128 stands for zero in the data rows.
Here are some points, each followed by its number:
[117 135 137 128  80  90 159  84 136 161 183 141  71  99 173 104 130 154
 145 120  53 145 102 161 172 164 121 104  68 200  76  92] 0
[141 148 123 115 147 158 105 194 149  99 124 112 155 109  70 178  98 121
  87 134 147 111 132 102  89  97 130 151 138  68 155 134] 1
[153 149 121 124 195  98 112 137  55 124 160 146  95 183 109 109 147  62
 140 111 152 116 119  95 105 124  74 153  72 102 112  91] 2
[157 138 115 138 122 109 122 144 103 116 139 171 114 135 116 153 165 145
 115 128 132 106 177 113  32 145 146 104 129 110 116 139] 3
[141 166 165 158  57 115 137  70 103 124 127 178  99 206 188  92 155 123
 166 110  82 141 175 152 150 179 126  54 152 148 145 116] 4
[152 166 139 152 107 116  99 163 127 100 127 158 108 141 118 130 148 114
 119 109 122 113 155 129  94 134  96 113 125 126  98 137] 5
[120 101  80 140  62 158 146  89 116 122 149 147 147 129 121 119 100 158
 164  95 123 132 122 137 124 168 179  36 151 101 128 113] 6
[ 98 108 147 105 173 147 122 133 165 136 108  98 138 116 133 105  92 113
 124 148 137 149  66 149 168  91 110 163 136 141 146 133] 7
[139 164 170 184 100  80 180 114 130 168 125 128  71  97 193 100 172 126
 155 146  45 191  66 134 194 105 119  97  93 190  60 162] 8
[143 153 142 137 125  95 128 142 115 131 104 127  78 130 174 132 125 139
 139 157 109 122 158 146 157 144 153 105 115 157  87 152] 9
[132 137 143 177 141 151 131 120 128 136 124 133 128 130  92  90  98  91
  96 145 118 105 125 129 138 124 106 121 112 128 118 107] 10
[100 110 144 117 156 119 115 117 121 125 123 109 140 148 134 108 106  82
 131 148 145 110 112 125 156 114 105 144 105 145 140 120] 11
[117 155 118 115 116 137 101 115 134 108 146 116 102 144 152 130  74 149
 117  98 120 105 172 142 149 161 131 106 142 143 108  74] 12
[172 125 107 127 135 137 128 167 112 121 123 170 158 134  64 184 162 142
 101 122 175  88 173  99   0 133 159 135 150  72 164 150] 13
[130 140 135 126 132 144 159 175 186 155 128  67 139   0 113 196 105 154
  66 173 112 130  80 109 134  90 151 191  97 149 121 154] 14
[107  77  88  91 121 165  98 138 152  84 126 126 181 108 124 156 113 146
 112 142 162 133 158 129 107 161 163 136 186 110 169 139] 15
[145 107 116  82 154  84  97 165 157 110  86 128 126 145 117 115 105 140
 155 132 192  80 139 164 122 127 135 161 131 124 125 197] 16
[150 118 119 134 137 146 138 132 141 131 120 149 176 110  79 144 110 122
  67 180 141  63 144 116 107 139 150 140 138 100 151 136] 17
[ 39  55  95  32 147 179  88 150 182  82 115  62 203 112 172 136  92 158
 164 145 182 146  98 126 177 131 169 164 182 118 198 156] 18
[138 104  80  81 109 125  98 136 113  81 159 142 142 128 153 145 133 130
 127 129 140 140 159 124 101 177 139 119 157 110 131 122] 19
[142 128 143 165 154 141 134 157 126 126  81 122 151 117 104 130 153 128
 138 161 140 133 101 105 125  66 138 154 122 106 143 185] 20
[103 159 154 135  58 150 140  93 115 138 199 141 114 147 140 123 105 103
 124  71  63 142 133 148 162 152  97  69  87 138 109  32] 21
[112 134 140 147 105 166 128 119 120 130 142 152 161 162  88 126 140 124
 128  69 142 113 149 117  98 153 126  76 161 112 159  79] 22
[160 186 144 182  87  78 126 120  76 118 146 151  64 169 149  70 167  89
 170  91  76 153 132 125 142 151  84  67  86 149  65 126] 23
[203 123  90 116  95 123 119 151 131 111 106 109 116  89 101 176 124 191
 153 111 144 137 154 147  73 100 190 152 148  85 136 155] 24
[134 144 130 167  54  94 152  75  99 137 209 165  82 107 132  78 160 131
 148 103  30 165  85 138 140 155  95  80  51 158  66  96] 25
[ 74 121 138 110 126 173  93 148 171  97 109  57 205 101 102 146  98 122
 114 128 174 102 113  80 128  89 126 151 163 112 177 140] 26
[145 165 136 104 139 151 149 200 125 133 140 137 115 134 165 182 188 152
 152 105 121 190 108  98 124 110 139 137 133  83 133 129] 27
[179 172 121 165  16  71 122 102  98 107 152 164  75 134 142 105 143 125
 151  94  65 145 156 152 122 167 109  72 105 132  80 114] 28
[ 99  84 132  82 187 153  85 122 170 107  84  93 144 139 136  96  72 118
 121 164 173 121 126 167 157 110 123 167 169 136 168 138] 29
[105 100 112  59 119 100 131 104 150 137 168 117 111 106 169 124 114 156
 136 137 110 129 116 150 157 162 136 138 109 173 112 109] 30
[124  66  88 106 166 143 139 108 130 138 105 116 167 121 116 146 100 135
 103 174 161 100 152 114 109 146 181 157 166 125 177 143] 31
[132 109 115  73 170 129 119 162 100 122 166 152 145 146 136 167 175 117
 125 132 139 167 142 109  86 119 102 170 119  83 153  93] 32
[120 136 112 112 150 159 120 179 120 110 152 106 178 121  70 147  94  79
 109 116 174  95  97  73 104 105 117 134 104  64 141 120] 33
[136 117 130 115 121 110 111  79  99 121 115 127 159 156 119 141 109  92
 126 133 150  99 178 112 103 144 150 138 149 140 185 114] 34
[ 93  97 132 117 131 159 110 151 163 106 103 126 158 128 147 126 170 167
 164 134 146 169 115 133 125 105 148 136 170 118 163 172] 35
[117 161 133 135 107 109 118 103  72 117 175 154  91 217 165 105 144 103
 147  76 111 109 177 112 153 197 102  54 121 140  92  58] 36
[100 119 110 133 121 109  94  98 113  91 153 143 114 151 151  84 129 130
 137 120 136 106 141 126 135 168 115  92 133 155  76 116] 37
[140 110 103 139 104 116 123  96 127 117 131 133 108 116 160 100 114 167
 155 148  96 140 133 158 144 116 148 125 123 147  97 139] 38
[110 143 141 154 119 152 126 124 133 129  90  78 128 132 129 107 113 133
 157 115 139 121 114 119 169 109 152 112 131 136 128 142] 39
[135 136 138 145 171 150 151 125 117 155  96 123 170 118 106 170 110 101
  74 174 142  86 150  91 102 111 164 162 151 134 187 139] 40
[ 75 111 153 124 162 176 133 137 176 144 122  91 186  90  64 134  88 106
  46 138 156  97  90 114 137 107 117 147 153 135 153 115] 41
[173 142 126 172  92  67 165  51 102 181  82 143  58 181 148  80 103 134
 166  98  96 131 159 209 169 172 147  50 153 166  80 111] 42
[115 129 176 129 155 136 141 160 162 148  98 108 140  83 121 161 125 140
 110 171 135 121 104 130 142  75 155 170 113 151 136 167] 43
[172 136 123 117 123 128 107 168 147 104  84 114 133 122 110 165 110 139
 117 144 152  98 151 124 116 127 145 167 159 105 147 173] 44
[134 128 143 107 144 110 117 153 167 127 113 127 115  94 146 152 110 136
 100 169 119 137 145 153 141 116 116 169 124 153 120 148] 45
[128  82  97 106 146 129 154 152 143 146  87  81 117 133 134 128  94 172
 186 131 171 112 119 139 163 153 201 119 142 131 119 160] 46
[105 153 141 135 138 151 121 157 143 127  65  39 142 103 127 159 101 141
 149 125 164 118 117  84 158  91 176 144 147 136 150 172] 47
[ 73 116 109 100 137 157 131 174 151 113 157  89 166  79 145 167 142 152
 135 125 137 155  87  62 123 119 152 138 135 122 137 141] 48
[101 135 120 154  74 134 102  88 104  89 156 164 120 178 141  80 134 135
 157  84 116 120 159 137 128 180 126   0 150 131  94  85] 49
[135 126  51 130  83 138 106 117 100  96 160 141 109 159 110 109 118 144
 165   8 138 142 157 152 104 179 123  70 148  88  98  90] 50
[133  84 108 113 145 143 126 129 163 136  59 112 125 118 117 117  96 192
 147 163 164  91 146 177 138 138 186 147 150 111 149 173] 51
[132 174 161 144 154  82 141 107  65 148 152 131 132 165 125 115 122   0
  97 131 110 130 100  83 139 124  43 138  98 151 134 102] 52
[ 66 110 129  72 158 130  97 156 168 101 102   0 150  83 155 145  76 128
 136 143 172 121  89  93 195 103 142 164 149 159 133 158] 53
[ 48  97 153 121 163 189 118 134 179 129 106  67 198 105  66 100  85 107
  98 121 168 117  73 120 162  99 112 136 166 139 155 122] 54
[146 140 112 144 168 134 156 118  94 152 101 117 157 118 113 172 110  99
  74 172 136  85 165  72  96 140 180 155 154 138 178 134] 55
[122 137 152 136 186 136 156 194 135 160  54  94 127 112 119 173 129 123
 124 151 166 129 111 109 136 121 163 146 155 145 142 192] 56
[201 185 141 169  75  50 147 113 102 150 142 146   0 135 175  82 162 144
 173  82  51 170 125 189 172 158  93  94  51 173   5 117] 57
[118  99 110 109 181 123 149 139 111 141 131 159 150 143 133 138 142 132
 115 166 165 108 130 103  98 157 156 138 146 119 137 154] 58
[168 187 149 154 111 121 153 133 106 157 124 120  87 141 145 134 132  96
 139 108  73 157 116 133 158 110 108 125  96 135 103  90] 59
[ 93 101 108  84 135  74  96  79  90 109 154  89 104 166 190  84 106 104
 181 116 142 124 124 128 184 146 102 124  96 164  96 112] 60
[171 125  91 135 123 129 119 153 104 107 149 193 154 133  61 179 175 143
  88 112 160  85 192  90   0 150 152 119 150  73 160 137] 61
[ 71 151 140 129 168 156 132 150 103 125 165 131 175 124 108 176 140  90
  76 127 165  82 137  32  84 138 146 114 122 131 148 109] 62
New points follow, each followed by the number of its nearest point above.
[158 136 127 119 123  94 127 151 155 120 120 136 118  92 139 163 120 151
 111 160 120 133 154 130 111 122 137 159 127 146 119 166] --> 45
[182 127 102 127 182  53 167 120  87 176 113 153  97 150 116 114 151  97
 152 114 151 152  99 124 113 125  99 168 114 128 109 143] --> 2
[109 111  89 119 124 140 171 136 123 144 155  99 156  83 157 160 145 144
 146 141 113 170  81  65 137 125 169 140 123 124 138 142] --> 48
[ 64 108 162 130 143 165  96 162 170 101 100 140 149 141 156 104 206 170
 176 111 145 192  99 138 122  84 119 126 177 140 136 170] --> 35
[112 108  95 129 131 139 197 110 123 176 141  94 157  75 157 158 131 135
 134 157 107 166  72  75 154 121 173 153 120 141 146 141] --> 48
[141 163 141 140 112 161 146 160 131 134 126 134 142 102 126 183 153 147
 108 124 108 135 139  99 119 130 149 129 137 104 153 120] --> 27
[112  96 106  96 130  84  94  85 110 105 121  97 114 162 172  96 100 129
 173 120 161 113 150 147 152 140 126 125 132 157 114 131] --> 60
[124 115 106 102 161 141  99 131 138 110 120 119 175 119  66 162  74 130
  52 163 212   0 182 103  76 146 171 143 147 115 152 140] --> 17
[155 139 143 173 112  80 155  80 110 170  99 160  71 170 131  73 124 126
 158 102 109 128 137 192 151 162 117  79 127 161  89 122] --> 42
[113  79 104 103 127 165 108 144 169 108 121 116 140  98 110 121 101 191
 131 152 161  94 136 154 123 149 177 138 136 106 140 154] --> 51
[148 158 119 120 118 101  92 166 118  94 156 122 118 111 100 174 133 126
 125  83 126 150 157  91  63  97 108 147 120 114 111 123] --> 5
[107 142 140 136 135 143 136 136 119 138 105  94 128 136 142 127 146 132
 157 115 141 134 110 100 154 119 147 122 129 136 136 145] --> 39
[163 143 145 164 169 112 123 183 103 109  92 126 122 132 120 127 166 111
 155 163 136 141  95  90 124  56 122 161 103 104 116 203] --> 20
[148 137 132 130 129 131 125 148 146 132  76 118 133 117 103 161  92 137
 104 144 149  93 178 151 113 143 171 138 157 136 154 148] --> 44
[177 177 117 189   0 137 107 108 111  83 162 183  88 128 130  99 145 151
 161  69  44 151 164 171 118 175 121  33 113 102  77  98] --> 28
[138 144 172 144 147 133 133 155 140 136 100 123 138 105 106 165 129 117
  99 159 134 109 123 117 128  85 139 159 119 129 136 150] --> 43
[143 154 136 175  74  96 156  99  91 144 205 161  72 105 127  87 161 117
 137 112  36 159  86 133 140 138  92  91  13 147  59  96] --> 25
[120 166 141 177  55 155 122 103 100 111 172 172 108 177 118  95 136 122
 147  49  90 129 154 141 126 171 115   0 134 118  90  47] --> 49
[107  74  63  32 158 141  79 105 139  84 149 112 187 156 142 147  93 120
 123 118 190 129 178 119  99 149 130 158 198  91 202  84] --> 15
[162 158 127 140 103 117 133 121 123 143 132 125  75 129 134 110 112 136
 149 105  81 144 125 172 154 127 121 118  94 129  88  95] --> 59
[180 227 143 181  86  60 143 153  58 124 154 138  56 146 157 136 166  73
 152  93  64 154 139  83 131 159  97  69  78 146  59 130] --> 23
[152 139 124  92 130  85 135 163 165 134 129 129 105  79 151 178 103 145
  95 155 117 144 152 143 127 142 128 166 124 155 109 156] --> 45
[168  98  84 152  90 105 142  85 131 129  87 112 121  97 149 104  93 176
 180 165  94 162 116 168 149  84 170 142 136 131 113 184] --> 38
[125 166 160 189  52 151 178 114  96 162 196 157  83 124 120  86 175 126
 171  61  19 205  50 149 171 124 112  56  59 122  69  78] --> 25
[ 89 135 139 143 128 133 117 101 129 118 137 132 133 139 158 108 135 112
 107 133 105 136 136 116 148 151 101 104 152 161 111 104] --> 37
[121 125 145 167 146 166 135 121 152 143  96 118 143 119 107 109  78 103
  89 178 118 105 132 137 154 118 133 136 132 132 146 123] --> 10
[ 93 139 144 119 124 144 106 137 160 114 123  70 159 110 112 132  93 118
 118 107 148 113 114 106 139 101 103 145 138 136 148 117] --> 26
[123 144 185 148 165 139 152 151 139 155 114 123 142  91 117 160 143 111
 106 174 120 136  88 109 138  29 132 166  91 134 133 146] --> 43
[121  61  49 115  80 168 169  85 129 142 136 131 183  98 110 143  76 170
 160 122 148 128  98 128 119 161 215  99 162  88 170 145] --> 6
[100 139 161 150 148 154 154 146 142 151 136 117 148 113 120 114 136 102
 134 122 100 178  18 111 159  63  95 140 110 123 128 129] --> 7
[ 46 118 141 115 142 136 114 113 128 105 150 135 189 135 140 108 145  92
 102 122 143 133 104  78 126 141  99 106 175 156 144 132] --> 11
[122  87  98  62 152 144  77 109 144  88 122 124 161 161 139 133 110 130
 118 140 174 117 184 141 111 143 129 151 191  98 186 104] --> 15
[119 122 131 113 166 100 141 116 161 159 109 114 112  78 164 161 129 173
  93 175 140 110 157 127 119 113 156 179 130 194 121 143] --> 45
[125 141 133 107 156 142 132 175 117 121 136 150 133 149 160 156 182 141
 142 127 141 158 121  95 113 127 137 134 147 103 136 140] --> 27
[ 94 110 131 115 154 159 113  98 129 128 126 128 143 158 129 104  96 106
 110 136 142 106 139 143 147 151 133 122 150 142 160  95] --> 11
